Rows are one point carried round by a steady rotation, each followed by how many ticks it has turned.
The counts run from 0 to 215.
[-38,32,8,10,-59,16,-5,-42,-46,-6,24,-12,3,-32,4,20,1,-18,8,-30,-1,5,35,22,45,34,-19,12,11,16,-28,-21,10]
50
[16,-9,12,-2,-25,32,30,22,5,15,-6,-16,-9,31,-36,19,-43,-10,-44,-17,50,-15,-25,0,45,5,-5,-4,0,27,-19,-49,-24]
79
[-20,1,49,-4,12,-12,22,5,33,7,44,3,32,13,-5,32,-33,65,4,14,-7,16,-23,-23,-25,-11,25,-3,-41,-6,-16,-17,30]
74
[-24,40,0,-26,7,-1,53,-37,-22,0,11,-34,-39,28,-4,23,23,-9,-11,-4,-37,-48,34,-22,26,19,-19,19,-8,1,10,-3,-4]
101
[23,22,-1,12,-28,9,26,13,26,9,5,6,-58,34,-34,-21,3,-8,-40,20,-31,-57,-9,4,-8,27,-42,28,15,-12,25,7,4]
91
[2,22,-7,28,37,8,62,21,8,27,13,-11,2,-4,0,-24,-14,-3,-32,9,-69,14,-16,43,10,15,-10,0,-23,-2,18,35,11]
7
[-8,12,-5,-14,-28,3,3,-29,6,-6,-31,19,-47,2,-31,2,6,58,-3,14,29,-67,6,20,-28,9,-17,40,-24,23,7,-24,-2]
176
[-17,-4,27,-17,9,38,38,-22,31,39,5,9,17,-9,9,58,-36,6,-28,-3,18,-26,-6,38,-16,28,17,12,-18,29,26,3,-9]
71
[-23,29,-1,-14,12,-48,1,26,-36,-18,8,-12,8,-11,-24,-30,2,15,42,21,-15,-47,-23,-24,3,-10,-53,-18,-28,20,41,30,5]
36
[-23,53,-16,14,-6,61,67,-12,27,-2,5,14,7,12,29,-11,-7,-2,-46,9,20,5,30,38,10,25,7,4,-10,-30,-6,0,11]
155
[15,-19,16,-39,-3,-7,-16,-21,-18,29,4,5,32,-34,-25,24,-22,24,36,-4,13,-28,14,37,-22,37,-18,0,-54,-11,37,25,5]
123
[39,-28,-4,-23,30,16,59,-8,-23,41,-1,-32,-4,30,-12,25,-12,10,-42,-27,9,24,8,5,-18,18,-19,-19,-52,-11,-5,-16,-14]
18
[-19,20,38,29,-48,2,-5,-38,2,-24,35,28,-35,-23,16,12,1,26,7,-32,-29,21,30,3,26,24,-13,19,48,3,-37,-8,15]
52
[28,4,24,-18,12,19,35,43,44,5,7,4,21,-33,-7,-5,-22,-21,-37,-10,7,31,9,31,17,12,12,-44,-13,-2,47,-2,-15]
68
[15,17,11,0,-18,9,-34,-20,-58,3,27,-2,13,-26,25,11,16,39,62,2,-15,29,-8,-9,33,-3,-2,24,-17,-9,-32,30,38]
199
[18,17,45,-42,-5,-20,-14,2,-25,-32,37,4,-16,20,4,20,36,23,52,4,2,-5,16,-73,-6,4,-31,-9,-9,-33,-1,11,16]
189
[18,4,-1,22,-34,5,-9,13,11,0,-3,36,-34,-16,-24,-38,-2,12,-23,-14,48,-21,9,12,-41,14,-71,-13,-24,-10,0,-13,-4]
30
[3,30,-13,18,37,19,60,13,17,16,-4,-7,-13,-2,-4,-34,-25,-5,-37,17,-55,5,-27,31,43,12,-8,-2,-4,14,15,40,-5]
6
[-17,70,-10,-4,-5,5,32,48,-8,-12,20,3,-1,-21,26,-24,37,-28,-13,16,1,10,-13,-19,-17,-45,-17,-16,-20,16,30,13,11]
97
[55,48,7,5,-41,52,-12,23,20,-18,6,20,-23,-1,22,-10,19,-2,-9,20,-1,25,-5,22,22,-12,41,30,12,-31,-7,-9,29]
2
[3,16,8,-21,17,-3,-10,8,-30,-8,-9,14,-31,-13,0,-7,19,44,35,33,28,-63,-45,-16,-10,-29,-22,16,-5,40,24,36,-11]
34
[9,32,22,1,48,27,53,1,28,13,15,19,-23,3,43,11,19,18,-39,20,-32,30,-8,-14,-31,-29,29,7,8,16,10,12,3]
158
[-22,5,23,32,-19,9,8,-9,-23,6,35,6,-22,-29,8,1,7,-49,-23,-34,2,1,3,-15,25,32,-60,-21,41,18,-13,7,-23]
194
[-15,3,-5,1,18,-33,40,-32,-60,13,-3,-23,-23,-42,3,2,13,20,-5,-21,-22,18,8,8,22,1,-22,12,-1,83,-3,-10,-14]
110
[-27,37,16,-9,31,2,70,7,44,-39,2,2,-16,12,12,-4,9,41,-34,15,-17,17,17,-11,17,-32,27,-9,-7,32,7,-40,-3]
14
[-1,-25,37,-10,25,7,6,-9,-22,33,32,-10,36,6,-18,33,-56,-2,19,-12,25,-12,-23,-8,26,38,-37,-36,-15,-12,-2,42,-18]
132
[40,2,40,-29,-10,-1,12,41,19,-14,36,-9,12,22,-18,22,-16,23,-7,0,8,33,-14,-31,0,-21,21,-19,-35,-17,-3,-48,10]
76
[-48,30,35,-1,21,18,18,-27,-8,-31,27,22,-20,-11,42,-3,20,21,18,-3,29,-28,6,-41,12,10,-44,-23,36,5,-22,48,-15]
43
[22,10,-15,14,-15,18,5,15,-31,20,-1,-9,33,-60,-1,-13,-16,-7,5,-23,-1,48,1,57,66,18,-10,-13,-10,22,8,21,-7]
58
[-48,26,22,26,-55,14,-8,-44,-10,-18,25,9,-12,-29,10,9,-8,-1,11,-29,-14,16,37,14,35,35,-19,19,27,11,-36,-13,23]
51
[-4,24,-24,-22,14,-10,52,12,-29,26,0,-43,31,9,-12,26,-12,-1,-28,-11,-8,26,16,-1,27,-7,8,-2,-68,17,4,-48,18]
162
[-39,36,18,-7,2,39,16,-42,-7,-28,13,30,-20,5,27,7,15,6,14,0,42,-47,19,-23,1,27,-36,-11,27,-9,-16,32,-12]
42
[4,13,28,-8,46,-13,75,14,37,-26,3,-7,-25,19,-5,-2,5,19,-45,4,-43,19,5,-26,13,-13,12,-19,-6,24,4,-35,2]
15
[52,0,19,33,-48,26,-12,27,4,29,30,7,-5,3,-11,-9,-25,-31,-17,-11,-22,17,-15,24,10,32,-35,1,1,-47,-20,20,14]
143
[27,-14,30,34,-14,7,8,19,3,48,33,20,-20,24,5,3,-25,31,-28,4,-7,-9,-56,-10,-60,-8,-21,27,-19,-5,-32,6,19]
83
